One turn sends every row of this set to another row. A few are shown first. Where does it send the rows asked after them?
q847: [3.13,4.39,-1.78,1.67,-0.46,2.13,1.67,0.85,-1.39,-1.01,-0.46,-2.37,-0.93,-0.55,-1.03,3.00]
q707: [-1.54,-3.90,3.39,-2.66,-0.30,1.54,1.62,-0.60,2.94,-0.76,-2.36,-0.42,-0.13,0.41,0.84,-1.43]
q778: [0.05,-3.42,0.67,0.10,-0.75,1.06,-1.76,-4.00,-1.68,-2.84,-2.72,-1.84,-0.68,-0.73,-2.84,0.87]
q536: [-5.73,0.02,0.88,-0.48,-1.26,-0.63,1.35,1.48,3.59,-3.04,-0.68,-1.30,-1.31,2.16,-0.53,1.50]
q896: [-5.89,1.22,1.08,-0.04,-0.34,-0.99,0.07,-0.18,1.73,-3.85,0.15,-0.87,-2.11,2.44,0.75,1.79]
q277: [-1.54,-0.18,2.41,-2.26,-1.35,-2.02,-0.68,3.61,-0.14,4.44,0.85,-2.21,-1.21,3.48,-0.68,-0.92]
q900: [1.02,4.55,-0.62,0.42,-1.40,2.55,0.95,3.44,-0.51,3.08,-0.46,-0.77,-0.35,0.79,1.87,-0.37]
q756: [0.83,1.39,0.89,-1.85,2.02,-2.06,-1.86,3.46,1.49,0.65,-4.49,-2.58,0.27,-0.62,-3.40,-0.01]
q801: [0.45,-2.86,2.10,-1.41,-0.43,-0.90,-2.63,-0.21,2.65,2.54,-2.60,0.20,-1.26,3.63,1.82,-1.94]
q423: [0.54,-1.04,1.31,-0.23,-1.62,3.32,1.10,-1.09,-3.41,4.18,1.33,-0.63,-1.61,-1.86,-0.98,0.57]
q810: [-0.46,-0.51,0.76,-0.17,0.30,-1.51,-0.22,-0.50,-4.43,-1.92,0.60,-3.46,-1.83,0.98,-3.95,4.02]
q930: [-0.45,-0.36,-2.40,1.85,-0.97,-0.25,-3.23,0.94,-1.77,-1.71,-0.38,-2.59,1.34,-1.49,-4.85,0.41]
q354: [1.15,1.20,-1.55,0.06,0.56,0.77,3.31,1.10,4.19,1.22,-2.03,-2.61,-1.52,-2.17,-1.61,2.43]
q918: [2.04,0.63,1.38,0.50,-1.54,1.38,-2.54,0.02,-5.15,-0.07,-1.53,-0.45,-1.59,-2.07,-1.87,3.52]
q301: [-0.17,0.33,0.63,-1.52,5.01,-1.36,0.31,0.79,0.57,4.06,-0.85,-0.59,-1.56,2.25,1.36,-0.65]
q185: [0.69,2.37,2.66,-1.66,-1.01,-3.94,-3.34,1.64,-0.57,-0.39,0.32,-4.15,-2.17,2.25,-3.04,1.06]
q493: [5.16,1.52,1.98,-0.07,-1.54,-1.56,-3.32,2.25,-0.02,1.35,-1.80,-0.79,-2.28,0.82,-1.17,3.07]
q712: [0.49,0.42,-3.71,2.86,-2.46,0.14,-1.22,4.02,1.92,0.32,-1.76,0.07,0.10,-0.13,0.00,3.23]
q641: [-1.27,4.48,0.20,-0.69,2.01,1.50,0.81,-2.19,0.31,1.57,-0.36,-1.96,-3.00,-2.92,1.62,0.23]
q950: [-5.54,0.63,0.59,0.27,-1.70,-1.19,-0.35,1.15,2.96,-3.66,0.04,-0.92,-1.52,2.76,0.08,1.48]
q613: [-1.76,-3.05,2.84,-1.29,1.20,1.51,-0.17,-3.36,-1.09,-3.23,-1.22,0.36,-1.26,0.74,2.20,0.43]
q505: [-0.95,-5.92,-0.16,0.31,-0.73,1.90,0.39,-2.71,-0.14,1.57,-0.71,0.01,-0.43,1.89,0.05,-0.65]
q40: [-6.04,0.56,1.44,-0.84,0.00,-0.39,1.77,0.08,2.43,-3.21,-0.58,-1.30,-1.97,1.77,0.08,1.70]
q159: [3.57,-0.25,1.94,-0.84,-1.58,0.39,0.34,1.19,1.73,5.50,1.08,-0.89,-2.37,1.03,-0.35,0.22]
q793: [2.83,6.47,-0.12,0.33,-1.14,1.24,-0.20,1.88,0.40,0.54,-0.47,-2.73,-1.20,-0.20,0.13,0.29]
q654: [0.08,-2.19,1.70,0.59,-1.63,-0.52,-3.99,-2.01,0.44,-5.15,-0.40,0.05,-0.77,1.92,1.22,0.55]
q133: [1.22,2.46,-2.30,1.73,-0.71,3.51,2.83,2.47,-2.26,1.59,-0.46,-0.48,-0.17,0.34,0.88,2.40]
q184: [1.36,-0.45,2.82,-1.53,-0.44,-1.75,-4.90,-1.50,1.01,-1.88,-4.61,-1.69,-1.51,0.87,-1.00,-0.60]
q533: [0.38,-3.02,2.14,-0.92,-2.99,-0.50,-2.22,0.80,4.47,-2.74,-1.52,-0.73,0.32,1.69,-0.31,-1.27]
q666: [-1.33,-1.34,-2.75,2.24,1.96,0.53,-1.11,-1.83,-2.64,1.67,3.35,-0.63,-0.56,1.42,-0.14,-0.33]
q147: [-1.99,3.59,-1.87,2.20,-0.99,0.77,-3.70,0.83,-1.93,0.51,-0.11,0.59,-1.41,-0.86,3.16,0.87]
q282: [-2.81,-3.10,0.57,-0.78,-0.18,0.33,2.44,1.48,-3.89,2.76,1.21,-1.53,-0.85,2.16,-1.66,1.98]

q950 -> q896
q159 -> q493
q282 -> q277
Now these:
q793 -> q847
q707 -> q533
q147 -> q641
q666 -> q301
q778 -> q505

